In the rows, zero is written as 128.
Each path is a new rotation, seen through one point. The rows after it are directions, each followed by how far the rotation turns it, in degrees each step (0 if it stays put).
Each turn is a multiple of 5 degrees from 10 to 175, or 0.
Each row of a path follows its step; steps can be skipped.

step 1: [132 125 135 139 121 129 125 132 130 116 133 123 138 119 119 121 127 132
 138 141 116 127 128 128 132 128 125 128 126 122 128 140 130 121 137 129
 129 127 124 134 135 126 113 126 133 121]
step 2: [129 114 136 134 131 129 130 142 124 114 133 139 131 132 136 126 129 130
 125 138 124 130 134 127 119 131 116 123 131 128 131 138 138 129 124 121
 133 120 126 130 119 126 123 122 130 126]
step 3: [136 125 134 132 136 133 132 139 141 126 116 141 137 133 132 125 130 126
 132 128 128 127 132 142 128 122 126 125 127 119 132 127 140 120 121 127
 122 118 126 120 133 131 137 126 128 127]
step 6: [132 126 143 135 132 133 134 135 136 125 138 140 133 132 132 130 121 132
 128 134 133 120 123 131 123 128 117 123 131 119 132 130 125 117 118 122
 126 122 129 131 134 124 132 111 132 123]
step 7: [132 126 135 137 126 130 133 142 132 124 124 130 126 128 124 134 122 130
 127 116 117 128 126 133 119 131 133 134 130 121 140 123 139 122 126 132
 128 115 125 133 134 129 141 130 136 121]
step 8: [127 123 131 126 136 135 115 129 126 128 128 120 129 135 124 122 133 125
 137 122 117 132 119 141 124 139 123 134 122 130 127 126 134 122 127 130
 121 115 125 128 124 120 125 127 135 113]
step 10: [138 125 132 135 115 133 136 137 128 122 134 119 130 134 127 133 119 128
 122 136 124 124 120 125 129 130 128 125 133 121 136 140 139 120 121 127
 128 120 121 136 133 133 135 120 123 120]
step 14: [134 131 139 144 119 128 132 137 127 126 132 125 134 135 124 115 127 126
 124 132 125 137 135 134 121 132 122 118 132 120 131 141 131 126 130 129
 137 121 123 125 129 126 122 118 123 121]
step 16: [129 124 127 133 131 133 131 128 144 112 123 130 132 131 128 120 131 137
 144 129 120 120 122 138 123 133 119 131 129 129 128 128 142 129 130 132
 123 126 131 130 136 128 134 126 138 132]
step 17: [123 129 134 137 135 121 122 143 131 121 127 126 137 129 126 125 129 135
 135 130 120 131 119 133 121 130 128 123 127 122 126 132 136 130 132 128
 132 132 118 125 137 126 114 118 130 112]
Directions:
[129 128 125 125 132 128 127 127 129 131 127 125 133 127 127 129 131 131
 130 126 127 126 128 129 126 127 128 128 130 127 127 126 130 133 127 131
 129 128 126 127 128 128 128 129 127 125]
85
[129 127 126 129 127 125 125 128 123 129 132 127 128 128 132 129 130 128
 128 128 129 132 130 131 126 128 126 127 127 128 126 126 128 128 125 127
 128 125 129 125 127 127 124 127 130 129]
115
[130 128 126 129 126 130 130 127 125 128 129 125 131 130 128 124 129 129
 129 130 129 129 128 125 126 127 132 124 128 129 130 128 131 128 132 128
 126 128 130 124 126 127 129 128 129 130]
25
[127 126 131 127 130 126 128 130 127 129 129 130 128 129 128 129 128 131
 130 126 130 127 129 124 128 126 126 128 127 130 126 124 129 125 132 126
 127 125 128 127 131 128 130 129 129 124]
25
[130 131 126 123 126 124 131 129 129 127 131 131 128 127 129 130 128 129
 132 129 127 127 126 129 127 129 128 126 130 127 131 127 128 127 131 127
 128 130 127 131 127 126 127 127 131 128]
70
[125 128 130 130 129 129 127 128 130 126 128 125 128 129 130 129 124 127
 130 125 127 127 126 130 123 130 130 125 127 126 125 126 124 129 129 126
 129 130 130 128 128 129 131 127 129 128]
35
[130 131 130 129 130 126 128 124 130 130 127 129 129 130 128 124 129 128
 128 128 127 127 130 131 129 128 126 126 128 127 126 127 125 124 129 130
 123 129 127 127 128 127 126 124 127 129]
135
[130 128 129 129 131 129 130 132 128 128 129 128 127 130 132 131 128 128
 126 131 128 127 126 125 127 128 127 124 127 129 129 128 128 129 127 132
 131 130 128 128 128 130 126 124 125 128]
95

step 0: [130 125 142 118 122 121 114 121 123 120 124 127 124 138 128 118 124 135
 140 125 119 131 127 133 121 134 127 132 134 126 120 130 121 128 121 140
 121 128 141 136 123 133 125 122 138 135]
step 1: [129 133 127 130 117 120 134 129 140 124 118 127 134 136 133 122 120 121
 128 126 126 143 128 136 124 120 137 121 126 130 126 130 124 122 114 137
 124 125 117 144 132 118 124 125 135 133]
step 2: [119 119 132 117 134 116 132 126 118 117 119 114 129 136 134 126 126 135
 130 130 117 137 126 127 118 126 135 126 128 133 128 130 118 134 123 138
 122 131 136 135 126 140 131 123 136 131]
step 3: [128 128 127 117 128 122 120 123 131 125 115 135 133 141 126 113 124 130
 128 119 134 136 123 127 129 129 132 115 133 124 129 136 126 118 118 137
 135 120 120 135 123 127 125 125 141 140]
step 7: [119 124 132 130 142 119 125 112 128 128 124 128 126 129 137 129 122 139
 138 125 135 132 123 124 116 125 131 124 130 132 136 128 132 119 119 135
 132 126 130 133 123 134 142 127 146 133]
step 10: [122 121 133 124 129 123 131 117 116 124 123 130 130 128 135 129 116 129
 128 133 136 125 136 119 130 138 137 118 141 124 126 135 133 134 113 131
 128 132 134 125 130 122 135 127 147 127]
step 11: [117 122 134 137 117 134 126 128 137 113 138 125 126 134 128 118 118 139
 138 127 136 129 125 129 120 134 125 129 133 130 134 126 129 120 118 136
 133 131 122 128 120 121 136 119 135 138]
step 13: [127 119 131 123 115 128 128 128 127 118 129 123 123 128 136 118 111 138
 131 138 124 141 127 127 135 140 136 132 141 123 125 127 129 130 124 132
 131 127 131 126 119 123 133 112 133 136]
step 15: [133 121 121 125 122 129 132 123 127 120 126 124 131 127 131 124 119 138
 138 141 119 130 134 130 117 127 129 125 137 125 129 123 125 129 111 138
 117 131 140 128 123 122 131 124 139 142]
step 18: [133 127 142 127 121 114 120 126 127 120 122 136 132 141 131 115 120 135
 137 129 129 137 131 133 118 127 135 129 130 125 121 137 119 130 120 133
 123 123 136 133 118 133 126 122 137 131]
Directions:
[126 128 127 125 131 127 129 125 128 125 123 131 128 130 124 129 127 128
 128 123 129 129 128 127 128 127 130 128 125 127 128 125 125 127 131 128
 125 127 129 131 127 127 127 128 126 127]
20
[130 131 129 125 128 128 128 124 128 126 130 127 128 128 130 129 129 132
 127 129 126 130 123 126 127 128 124 130 129 127 127 126 127 125 128 129
 128 129 127 126 128 125 131 126 125 130]
170
[129 128 127 127 132 128 123 127 126 130 129 129 126 128 130 128 126 128
 127 129 126 127 127 126 129 130 126 127 128 129 129 127 128 131 128 128
 122 127 127 128 126 125 125 129 132 129]
145
[130 128 126 129 130 129 129 131 132 129 128 129 128 127 129 127 125 130
 132 128 127 130 128 126 133 127 129 127 127 127 133 128 127 124 128 128
 128 124 128 129 127 127 131 128 128 131]
175
[128 128 126 126 129 126 127 127 124 127 126 131 127 126 128 128 128 129
 131 130 125 127 130 128 127 130 129 129 130 124 129 131 126 126 127 126
 128 126 131 124 130 130 129 125 128 126]
140
[128 130 128 128 127 127 127 127 130 128 126 127 132 132 129 125 132 125
 129 129 122 131 127 125 127 126 126 126 129 128 128 130 127 127 131 127
 128 127 129 130 129 131 125 129 130 128]
20

step 0: [124 135 132 123 124 122 132 121 136 139 134 134 124 119 118 137 122 131
 126 131 126 112 125 129 137 116 138 138 136 132 131 135 126 125 121 119
 123 125 138 125 126 119 124 135 129 130]
step 1: [124 132 132 123 124 122 137 128 134 137 130 132 144 138 123 123 128 124
 121 129 125 124 124 122 137 134 125 132 128 144 122 125 130 133 126 136
 134 128 118 127 136 122 126 137 115 136]
step 4: [132 129 128 129 129 143 128 121 138 122 124 136 132 130 119 121 130 126
 142 134 129 123 119 129 118 134 141 127 115 129 116 136 129 123 132 126
 124 133 136 124 128 129 121 124 134 122]
step 5: [134 122 131 119 130 124 133 123 124 131 142 133 119 126 134 127 120 137
 121 134 127 127 125 119 110 127 135 127 133 144 123 133 127 129 127 129
 117 138 136 129 132 122 121 132 132 134]
step 6: [123 129 122 120 126 132 135 133 135 135 137 132 125 140 136 124 132 126
 131 119 120 120 137 123 122 125 126 136 132 131 115 134 123 121 123 119
 132 134 110 122 128 123 126 135 131 130]
step 12: [128 141 124 132 130 120 127 135 134 127 130 141 130 129 122 117 145 129
 127 129 129 130 128 127 125 133 148 124 128 138 118 122 126 117 135 130
 123 135 131 126 133 124 133 130 135 132]
step 14: [130 114 116 119 126 120 128 127 130 132 143 136 123 126 120 129 134 131
 134 129 124 126 134 125 125 129 124 125 127 130 130 142 140 122 120 129
 131 133 117 131 132 111 124 123 123 124]
step 15: [119 125 135 119 126 134 128 130 139 131 129 133 124 142 131 133 121 128
 122 138 127 121 122 129 131 138 130 121 120 117 127 140 121 129 122 124
 131 126 123 135 137 122 132 137 130 116]
step 16: [121 126 130 119 133 132 125 129 130 134 126 131 131 131 124 123 119 127
 130 141 140 113 122 127 134 120 140 124 143 133 133 131 129 128 114 131
 126 124 127 124 133 130 127 124 134 142]
step 17: [118 129 147 127 120 133 138 131 133 129 130 133 137 133 120 133 141 126
 124 131 125 126 124 131 133 130 133 140 133 141 129 122 124 120 131 132
 125 128 131 116 128 124 118 134 130 132]
Directions:
[128 126 128 128 130 124 125 127 127 128 129 129 126 122 127 131 130 129
 126 126 129 129 126 128 129 129 131 128 130 128 131 128 129 125 127 129
 129 133 130 128 130 125 129 127 128 130]
155
[132 129 128 127 125 127 127 128 126 128 130 129 126 130 130 130 125 130
 129 127 129 127 130 126 129 124 130 129 133 125 129 128 130 133 127 129
 129 127 132 126 128 128 129 127 130 129]
135
[125 127 128 128 127 127 127 127 131 128 126 129 128 129 130 128 127 129
 131 129 127 129 128 128 130 129 127 126 128 128 131 129 126 128 125 133
 132 126 129 128 131 129 125 124 126 127]
55
[128 128 124 129 127 130 127 126 128 129 124 128 123 130 127 128 127 128
 128 129 126 126 128 126 131 129 130 130 127 126 130 126 130 124 130 128
 128 127 128 132 131 130 129 130 131 127]
90
